A state moves one step at a time under one of 7 hidden systems, and each row is a state written as 22 numbers. Each run below is a few steps of one system.
B, run 1, 8 rows:
[[  6  -7  -5   6  -3   9  -3   9  -4   1  -8  -2  -2   0  -9   6  -8 -10
   15  -7   9  -4]
 [ -7  -7   2   0   1   0   2  -1 -13   1  -1 -10  -4  -5   4 -15   1   3
    1  -8 -15   0]
 [ -3   3  -1   0   1   0 -10  -5  12  -3   2  -9  12   7   8  -8  10  -4
    1   4   6   4]
 [ -7  10   1   0   8   4   5  -5  -5  -6 -10   9  -3   4  -4   3   1  -5
   -9   2   9  -5]
 [ -5 -10  -6  -1  -7  -4  -1   4  -7   1   2   9   3   0  -6  14   2   1
    1 -12  -2   2]
 [  4  -2  -7  -1  -8   3   3  -1  -3   9  -1  -8   1  -4  -4  -6   3  -4
   13   4  -5  -9]
 [ -5  10   7  -3   4   5   0  -1   1   3   8  -4   6   4   7  -8   2   6
   -5   2  -9  -2]
 [  1   6   4   2   4   8  -4   4   7  -4   0   3   5   9   1   6  -4  -4
   -2   0  10   1]]
C, run 2, 8 rows:
[[ -9  -7  -9  -4 -10 -12  19 -10   7  -2  16  13  10   7   2   4  14   0
  -13   0  -3   5]
 [ 10  11 -11   0 -11  11  16   1  12   7  11   6  11   5 -13  10  -4  -9
    3  18   6  -6]
 [  4   4  -1   4  -4  14  16   9  -7   0  15   4   4  -5  -9   2 -19   4
  -11   4 -19   7]
 [ 13  -3  -3  10  -5  11 -14  13   6  -5   8 -11   9  -7  -5  -1 -18   0
    3   5  -6  19]
 [  2   5   1  11  10   8 -11  -1  -6 -15 -13 -12  -7 -12  -5 -11 -14  -4
   -9   8  -3  14]
 [ -6  -4  -1   4   6 -10 -23  -5  -2 -16 -14  -1  -2 -11  -3   6   3   4
  -12  -3   5  18]
 [ -2   5  -5  -4   1 -12 -14 -12  -6  -2 -23   3  -9 -14  -9  10  10   2
    1   8  11  -5]
 [ -8   6   1 -14  -2 -16  -6  -9  -9   9  -6   8  -6 -12  -2  10  14  17
   -3   1  -8 -10]]
S, run 3, 8 rows:
[[ 10  -5  -1   7   1   4  -4   2   8   3  -6 -15  -3   4   2 -12  -4 -12
   18   4  11  -6]
 [-11   3   9  -1  10  -2   8  -5  -5  -7   2   3  -4   5  10  -9   3   3
  -17  -5  -7   2]
 [  2 -10  -7   3  -6  -8  -4   0   9  -5  -2   6   4   5  -2  11   5  -8
    3  -4  17   6]
 [ -3   2  -5   0   0   2  16  -7 -10   2  -7   2  -8  -6  -8  -6  -1  -6
   -2   6  -4  -9]
 [ -2  -4  -5  -4 -10  -3  -1   1   3   4  14   1  11   0  -1   4   5   6
   -1  -1  -9   4]
 [  7  12   0   2   1  11   2   1   7   3  -1  -6   4   2  -3  -4  -6  -6
    4  13   5  -5]
 [ -3   4   7   0   4   6   0   7  -5  -5   6   5   1   1   0   5  -9   6
  -10  -5  -7   5]
 [  6  -8  -3   7  -2   1  -9   6   0  -3  -4  -5   0  -2  -3   1  -6  -4
    7  -4   4   5]]
X, run 4:
[[ -5   0   1  -7  -3 -10  16  -6   3   0  12  12  -1   1   3   3   6   8
  -15   4  -7   1]
 [ 11   5  -1  -3  -7   5   7   7  10   6   8   8   4   5  -6  14  -6  -1
    4   7   8  -5]
 [  4   2   7   2   1  10  15   9  -7   3   5   2  -8   0  -3  -2 -16   2
   -2   0 -10  -4]
 [ 10 -11   3   6  -3   1  -3  10   7  -1   9  -8   1   1   4  -6 -11  -1
    4  -3  -2  10]
 [  5   1   3   7   8   2  -1  -2   4 -10  -9  -8  -7  -2   1 -13  -8  -8
   -3   8   5   6]
 [ -5  -7  -1   4   3  -9  -4  -4   0 -13  -4   3  -2  -3   0   3   1   0
  -13  -3   3  15]
 [  1  -2 -10   0  -5  -7  -4  -6  -2  -3 -10   4  -2 -10 -12   9   4  -2
    0   7   6   1]
 [ -3   5  -4  -5  -5  -5   4  -6  -6   4   2   4   0 -10  -7   3   4   9
   -6   7 -11  -2]]
W, run 5, 8 rows:
[[  2 -11 -15   5 -12  -7  -4  -1  -5  -7   0   5   5 -18 -17  13  -4   2
   -6   2  -7  18]
 [  5  10 -14   2  -9   3 -11  -8   0   2  -4 -11  10 -17 -14  -3   3   0
    4  21  -8   4]
 [  2  22   7  -5   4   4 -18   0   0   0   1  -1   5 -11  -4   4  -3  18
  -10  14 -12   4]
 [ 10  14  10  -4   6   3 -24  10   1   2 -10   3  -6  -7  -5  17  -9  12
    5   4   8  -4]
 [  5  -1   9  -4   4  -5 -16   6 -13   7 -15  -6 -18 -14   0   2  -5  11
   13  -7  -4  -9]
 [  2  -8  10  -7   4 -16 -18  -2   2   7  -7 -13 -10  -4  15 -10  10  10
   13  -7   0  -5]
 [ -2   4  14  -8  12 -14   1  -8   8   5  -7  -2 -14   9  17 -11  12   3
    2   1  10 -15]
 [ -3  -7  12  -9   6 -16  17  -1   5   5   2  14 -15  14  13   5   7   4
   -3 -11  11 -13]]
S, run 6:
[[ 10   9   7  -3   6  -8  25 -10  13   1   0   6 -17   3   4  -8  -3  -3
   -7  20   9  -8]
 [  7  -7   3  -4  -7 -11  17   5   9   0  16  19  -4   2  -2  17  -6   8
  -10  -1   0   6]
 [ 19  -9  -4   5  -9   0  18   6   6   6   5  -2  -9  -5  -8  -2 -15  -8
   11  10   2  -1]
 [  6  -3   5   2  -2   0  14   3   5  -1  16  -5  -1  -2   5 -13 -11   5
   -9   6 -17  11]
 [ 12  -2   1   8   0  -1  -2   4  18 -11   7  -3   5   2   1  -2  -9  -5
   -6  11   9  18]
 [  4   2   1   7   6   1   6  -1  -2 -13  -7   4 -11  -8  -8   1 -14  -1
  -15  10   1  12]
 [  5  -9  -6   2  -7 -11  -8   1  -2  -6  -1   0  -3 -17  -8   7  -4   6
   -4   2  -7  15]
 [  7   6  -2  -1  -2  -6  -8  -8   2   2  -6 -11  -5 -16  -4  -7   0   5
    2  17  -5   2]]
X, run 7, 8 rows:
[[-30   6  -8  -3   3   3  11 -16  -4  -9   6  10  21  19   6  -3  26  -8
  -21  -7   0   0]
 [-10   5 -18   0 -12  18   3   2  -4   3   2  13  25  15 -16  21   9 -15
    6  -5  12 -11]
 [-10   4 -11   2  -8  26  16   5 -24  10   7  -2  12   0 -13  -5  -5  -7
    7  -5 -21 -12]
 [  1  -1  -4   6  -8  19  -9  10   3   3  18 -20  26   6   4 -15  -2  -3
   10  -3 -16   8]
 [ -5  17   4  10  14  23 -18   1   0 -12  -8 -16  12   6   3 -16  -5  -9
   -2   5   3   7]
 [-16  -5  -1   8  10   4 -23   2 -14 -18 -14  -2   5  -1  -1   3   2  -3
   -9 -19   2  14]
 [ -8  -8 -16   1  -6  -7 -18  -9 -13  -1 -21  -7   2 -13 -11   3  14  -5
    9  -5   4  -1]
 [-14   7  -9 -10  -5  -9  -6 -17  -8   5  -4  -4   8 -10  -1  -6  24   8
   -3   7 -13  -7]]
V, run 8, 8 rows:
[[ 13  -7   1   8   3  -5 -28   9   2 -10 -17  -5  -9 -15  -8  10 -14   0
    6  -2  13  15]
 [ -2  -9   5  -2   6 -15 -17  -2 -19  -1 -20 -10 -20 -21   0  -6   0  12
    4  -8 -10   1]
 [  0  -3   6 -12   0 -27 -23  -9   8   6  -6  -5  -6  -9  12   0  20  17
    4   0   2  -1]
 [  0  18  14 -14  12 -11  -7  -7   3  11 -13   7 -15   1   7   5  11  12
    1   8  12 -22]
 [ -2   3  16 -15   3  -9   6   9  -1  15   5  20 -13   9   8  20   2  15
    3 -15   6 -20]
 [  9  -5   9  -8  -4   1  17  11   4  21  11   1  -7  16  10   0  -2  -1
   23 -10   5 -26]
 [ -3  -5  13  -2   4   5  27   5   6   8  18  -4  -2  24  20 -20   0  -5
    2  -9  -4 -12]
 [  0  -7   1   8   3   5  28  -1  17  -8  12   4   5  28  12 -11  -1 -20
   -6  -2  16   2]]
B, run 9:
[[ -8   2  -2  -8  -5   1 -11   2  -1   8   4   2  13   7   2  10  13   4
    8  -9   1  -8]
 [ -2   8   1  -3   2  11   4   3  -8   9  -5  -1  -1   7   0  -1   1  -4
   12  -4   3 -19]
 [ -8  -4   7  -2   3   6   1   7  -5   3   7  -1   4  12  10  -3   1   1
    3 -16  -5  -5]
 [  0  -6  -1   6   2   7   3   2   3  -1  -1  -7   4  12   5  -9  -1 -13
    9  -6   9  -4]
 [-10  -5  -2   4   3   3  12  -5  -5  -7   0   0   1   7   4  -9   3  -9
   -7  -6  -1   1]
 [ -6  -6 -11   4  -6   1   5  -5   2  -5   4   1  11   5  -3   0   7 -10
   -2   0   4   6]
 [ -5   4 -11   2  -4   6  11  -6  -6  -1   0   2   6  -2 -11  -1   2  -7
   -4   7  -3  -2]
 [ -3   5  -6   0  -6   9  -1   3  -3   0   9   2  13  -1  -7   5   0   3
   -3   2 -10   4]]
C, run 10, 8 rows:
[[ 19  -2  10   2  -2   2   5  14  21   0  17   2   1   8   6   4 -16   2
    2   4   6   8]
 [ 12  -6   6  10   6   6  16   6   0  -7  -1  -1 -15  -1  -1  -8 -24  -9
   -3   2   2   5]
 [  5 -22  -3   9  -3 -12   1   1   7 -13   2  -5  -6  -5   2  -6  -8  -5
   -5  -3   1  21]
 [  5  -1  -8   6   0  -8   3 -13  10 -10 -10  -4  -5  -7  -4  -7   1 -10
   -6  17  11   9]
 [ -3   4  -3  -1  -1 -12   4 -10   2  -9  -2  13  -3  -8  -6   9   4   4
  -21  10   1  10]
 [  8   5  -5  -5  -8  -6  -4   1   4   4  -1  11  -1 -11 -13  20  -2   7
   -1  11   4   1]
 [  7   7   4  -6  -3  -2   0   3  -6   8   1   2  -9 -16  -7   5  -8  14
    0   9 -13  -4]
 [  8   4  13  -4   2  -3 -16   8   4   4   5  -7  -4  -7   6  -1  -7  16
    2   1  -8   4]]
W, run 11, 8 rows:
[[  6  -7   4   2   2  -9   8  -4   5  -1   0 -10 -11  -5   7 -18  -3  -1
   -1   6  -6   5]
 [  4  -2   4   1   3 -12   6  -6  15  -7   3   3  -5   3   7  -3   0   0
  -11   9   8   9]
 [  5  -1  -2   0  -2  -7  16  -4   3  -3  -2  12  -9  -3  -7   8  -5  -4
   -7   8   8  -2]
 [  5  -9  -7  -2 -12  -7  11   0  -2   4   6   5  -3  -9  -8   6  -2   2
    1   3  -6   2]
 [  9   2  -5   0  -9   3   5  -1   6   5  10  -7   6  -5  -3  -6  -3   0
    4  13  -6   1]
 [  6  11   7   2   4   7   0   4   6  -1   7  -2   1  -2  -1  -3 -11   5
   -7  10  -6   5]
 [  8   1   5   5   3   2  -5   7   2  -6  -2   2  -5  -4  -4   7 -15   1
   -2   2   5   8]
 [  4  -6  -3   4   0  -4  -6   1  -6  -4  -9  -4  -9 -12  -6  -1  -6   0
    3   0  -1   4]]
H, run 12:
[[-21  -4  -2   6   7   1 -31  -2  -4 -20  -3  -7  20   7   9  -2  15   0
  -13 -18   0  21]
 [-16   8  -9   2   8   3 -19 -11 -12 -11 -30   3   3  -2 -10   8  14 -11
   -1  -4  20  -5]
 [-24   3  -8  -8  -2  -4  -7  -9 -26   2  -8   8   6 -10  -7   9  18  10
   -8 -12 -15  -8]
 [ -6  13  -8 -11  -9   4 -18  -4  -4  16  -2  -6  16  -4  -5   9  19   7
   16   3  -3 -17]
 [ -9  28  13 -11   9  15  -5   1  -4  11   4   0   7  10   7  -2   6  12
   -1   1  -8 -19]
 [ -4   2  14  -5   5   8 -12  16   1   6   9   2   9  19  13   8  -1   6
    8 -21   3  -7]
 [ -5  -6   7   4   9  11   2   7  -8   2  -8  -8  -4  15   9 -11  -2 -12
   14 -19   8 -14]
 [-14 -17  -2   3   0  -3   7  -5  -3  -3   3  -9   5  13  14 -19  13 -10
    2 -16  -2   1]]
V, run 13:
[[-11   7  -5  -2  -6  15  12  -2  11   1  26   1  32  23   8  -6  12  -6
   -8   1  -5   2]
 [ -3  15  -8  11   3  31  12   3   2 -10   1   3  19  17 -11   2 -11 -23
   -6   7  12   0]
 [-10 -13 -14  15  -5  19   9   9 -17 -14   5   3  13   0 -15   4 -14 -14
   -9 -14 -10  16]
 [  0 -14 -23  13 -14   9  -9  -3  -5  -8  -1 -20  19 -10 -12 -12   0 -16
    8   3  -7  18]
 [-11  12 -11   7   3   6 -17 -15  -7 -15 -11 -14  13 -15  -6 -15   8  -1
  -16  14 -12  17]
 [ -6  13  -7   1   2  -3 -33  -6  -2 -14 -14   4  11 -15 -14  19   8   8
  -14   7   4  16]
 [  0   9  -3  -5  -1   2 -30   3 -20   4 -20   1  -5 -23 -18  20  -2  12
    8  -2  -3  -5]
 [ -3   2   8 -11  -2  -6 -33   8 -13  14  -2  -9  -1 -15   3   6   7  25
   14 -12 -16  -7]]
H, run 14:
[[  0  15  11 -14   5 -25  -9 -11   5  -2  -3  16 -12 -14   1  15   8  27
  -23  15  -3   4]
 [ 12   6   9 -14  -4 -13  -9   9  -1  15  -6  18 -16 -10  -9  32  -3  20
   10  -1   7 -17]
 [  9   1  15 -13  -1  -3   5  10 -12  25   2  -5 -21  -8   5  -4  -7  17
   19  -5 -17 -25]
 [ 12  -6  18  -8   1 -10  -2   7  17  18  15 -17  -4  10  26 -19   3  10
   19  -4  -5 -10]
 [  6  -3  19  -2  14  -8  15   0  20   0   3   1 -13  25  24 -13   1  -6
    1  -4  21  -9]
 [ -3 -27   3   2   0 -14  30   2   4  -4   6  14 -12  19  11   1   1 -12
   -3 -21  14  -2]
 [  1 -27 -20   6 -16  -6  35  -8   0   5   4   1  -1   5  -7  -8   5 -24
   10  -3   5  -6]
 [ -1  -3 -19   5 -14   3  34 -14   9  -1  17  -3  14   3  -7 -15   5 -16
   -8  21  -9   4]]

Which system made each run below?
run 15:
[[ -8   6   9  -4   8   0  18  -3  -6   2   6   5  -6   5   7  -8   1   6
  -12  -1 -10  -7]
 [  6  -7   1   0  -4   0  -2  10  13   2  10   4   7  11   4  10  -2  -4
    7  -7  11   2]]
 | X
run 16 (2 x 22):
[[ -9  20   6 -18  -2  -7   0  -6 -15  14   5  11  -3 -15  -3   9   9  29
  -11   7 -24 -14]
 [ 15  14  10 -11  -5   6 -21  16  15  16  11   3  10   6   2  21  -3  13
   17   3   8 -11]]
 | B
run 17, 2 rows:
[[ -4  25   4  -5   9   2 -31  -7   3  -5 -15  -1   5  -9  -4   8   8   9
   -8  14   7   1]
 [ -9  13   9  -9   9  -2 -18   3 -18   1 -16  15 -10  -9  -7  22   1  17
   -5  -9   0  -9]]
 | C
run 18, 2 rows:
[[ 16  -2   0   8   5  -6   8  -9  13  -3 -13 -14 -18  -6   2 -21  -7 -12
    6  20  11   1]
 [ -6  -5   5   2   7 -17   9  -9   8 -17   4   9  -6   1   9  -3   4   3
  -28   2   1  19]]
 | X
run 19, 2 rows:
[[ -5  15  -1  -3   0  -2 -12  -9  17  -5   9   0  20   6   5  -1  14   5
  -14  14   2  10]
 [  0  23   3  -3   7  13   3   2  -5   0  -8  16  -2   1 -13  19  -7   2
   -9   9   8 -11]]
 | W
run 20 (2 x 22):
[[ 28  -5  20   6   6   1   5  17  14   5   8 -14 -20  -3  10 -15 -29   4
   10   8  -3   3]
 [ 12 -11  18   9  16 -12  -1   3  14 -16  -4  -6 -23   1  16 -15 -17   0
   -8   0   9  19]]
 | X
run 21 (2 x 22):
[[ -7  -2  20   1  20  -6  -1   1 -14  -5 -11  -8 -25  -4  16 -18  -7  10
   -8 -11 -10  -2]
 [  2 -18   5   0   4 -25 -13  -4  18  -8  -8   2  -8   9  14   4  12  -4
    3 -11  25   7]]
 | W
run 22 (2 x 22):
[[-13  13  -3  -3  12  -4 -16 -18   4  -5 -26   0   3   9   3  -1  25 -12
    2   5  27 -13]
 [-23  -1  -2 -13   1 -10   6  -7 -17   4 -10  22  -4   6  -3  20  20   4
   -4 -19   6 -18]]
 | B
run 23, 2 rows:
[[-14 -19 -15   6 -14   8  13   7 -19  -4  12  13  15   3 -11  14  -2  -7
   -6 -23 -11   7]
 [  3   2 -24  10 -13  21   0  -4  -7   3  -5 -18  19  -7 -18 -11   0 -18
   15  12  -4  -3]]
 | H
run 24:
[[ -3 -15  -9  12   2  -7 -18  -2   1 -20 -16  -2   0  -5  -6   6   0 -11
   -4  -7  15  21]
 [ -6  -1 -16   1  -2 -12  -2 -19 -10  -6 -22   1  -7 -17 -13   0  12  -6
   -4  10   5   0]]
 | C
run 25 (2 x 22):
[[ -7  -3  -6   1   2  -6 -20  -5  -6  -8 -14  -2   1  -6  -3   4   9  -1
   -1  -4   6   6]
 [ -8   6  -4  -6   1  -6  -9 -10 -11   3 -15  -1  -3  -9  -5   0  13   3
    2   2  -1  -9]]
 | S
run 26 (2 x 22):
[[ -8   1 -10   2 -11  17   1   8  -5   1  16   4  25   8  -8  10   0  -2
    0  -8 -10   2]
 [  0   6  -8   9  -3  25  -5   7  -4  -1   2 -13  18   4  -7  -8  -7 -12
    8   2  -5   1]]
 | V
run 27, 2 rows:
[[ -5   9   7 -13  -7   2   9   7   9  11  29  12  17  15   9  10   6  14
   -7  -3 -11  -4]
 [ 15   4   3   7   1  20   7  18  10   3   5   1   2  15  -4   7 -19 -14
   14   0  18  -8]]
 | S
run 28, 2 rows:
[[ -3  -2 -10  12   1  15  16  -5 -17  -8  -6 -11  -3 -11 -11 -20 -13 -12
   -5   6 -15   5]
 [  1  -3 -10   7  -8  -3 -18  -4  11 -12   8 -10  19  -9  -3  -4   4   2
  -10  10  -7  27]]
 | H
run 29 (2 x 22):
[[ -7  -2  -2  -1  -3  -9  -3  -4  18 -10  16   7  18  13  10   4  13   2
  -17  -1   4  17]
 [  1   7  -7   5   2  10  10   0  -1  -5 -13  16  -3   5 -15  18  -7 -15
   -2   3  22  -8]]
 | H
run 30, 2 rows:
[[ 16  14   6 -11   2  -1   9  -1   0  20 -14   4 -20  -5  -7   7  -4   2
   19  16  13 -33]
 [ -3  -9  18 -12   0 -15  11   9  -6  11  19   6 -13   0  16  -3  -2  22
   -5 -16 -23  -4]]
 | C
run 31:
[[-19   2 -13  -4   0  -6  12 -20 -12  -1 -13   9   2   1  -5   1  23  -9
   -7   0   6 -13]
 [-12   2  -9 -12 -13  -4   5  -6  -2   9  13  13  17   6  -3  14  20   7
   -4  -5  -6  -7]]
 | W
run 32, 2 rows:
[[ 10  -9   6   3   0   4  13   7   8   7   7 -10  -6  10  10 -14  -8  -8
   15  -1   3  -8]
 [ -2 -11   5   6   5   1  17   0   7  -7   9  -4  -2  13  12 -19  -4  -9
   -6  -5   0   5]]
 | C
run 33:
[[ -3  -1   1  -5   5 -21  -4 -17   6  -1 -13  -2 -11  -5   7  -6  17   1
   -3   7   9  -3]
 [ -5   3   1 -12  -2 -19   8 -10   1   5  -1  17  -7  -1   0  13  14   9
   -8   2   5  -9]]
 | H
run 34:
[[  3   5   2   7   2   9  -2   3   5  -7   8  -9   8   0   1 -11 -10  -2
   -7   7  -7  13]
 [  2   3   1  10   7   7 -10   4   2 -15  -5  -1   2  -1  -4   1 -11  -6
   -9   2   7  14]]
 | C
run 35:
[[  4  -4   2  -1  -3  -5 -10   4  16   0  12  -4  10   7   9   0   4   2
    3  -1   5   8]
 [ -1  12   5   1  11   8   4  -3  -2  -4 -11   4  -8   4  -2  -2  -5  -6
   -4   6  10  -8]]
 | X
run 36:
[[ -2  -5   4  -2   3 -14  -5  -8   1  -5  -2  -8  -7  -7   9 -13   6   7
   -6   3  -7   7]
 [  3   1   2  -5   1 -16  -6  -7  10  -1  -6   6  -5  -1   2   7   9   3
   -2   6  13  -1]]
 | H
run 37:
[[ 18  12  17  -1   6   0   3   8  30  -3  21   0   2  11  13  -5 -13   9
   -9  19   4  12]
 [ 16  -1  14   9  12   2   9  14   9 -14  -1  13 -19   2  -1  11 -29  -1
  -13   2  14  12]]
 | S
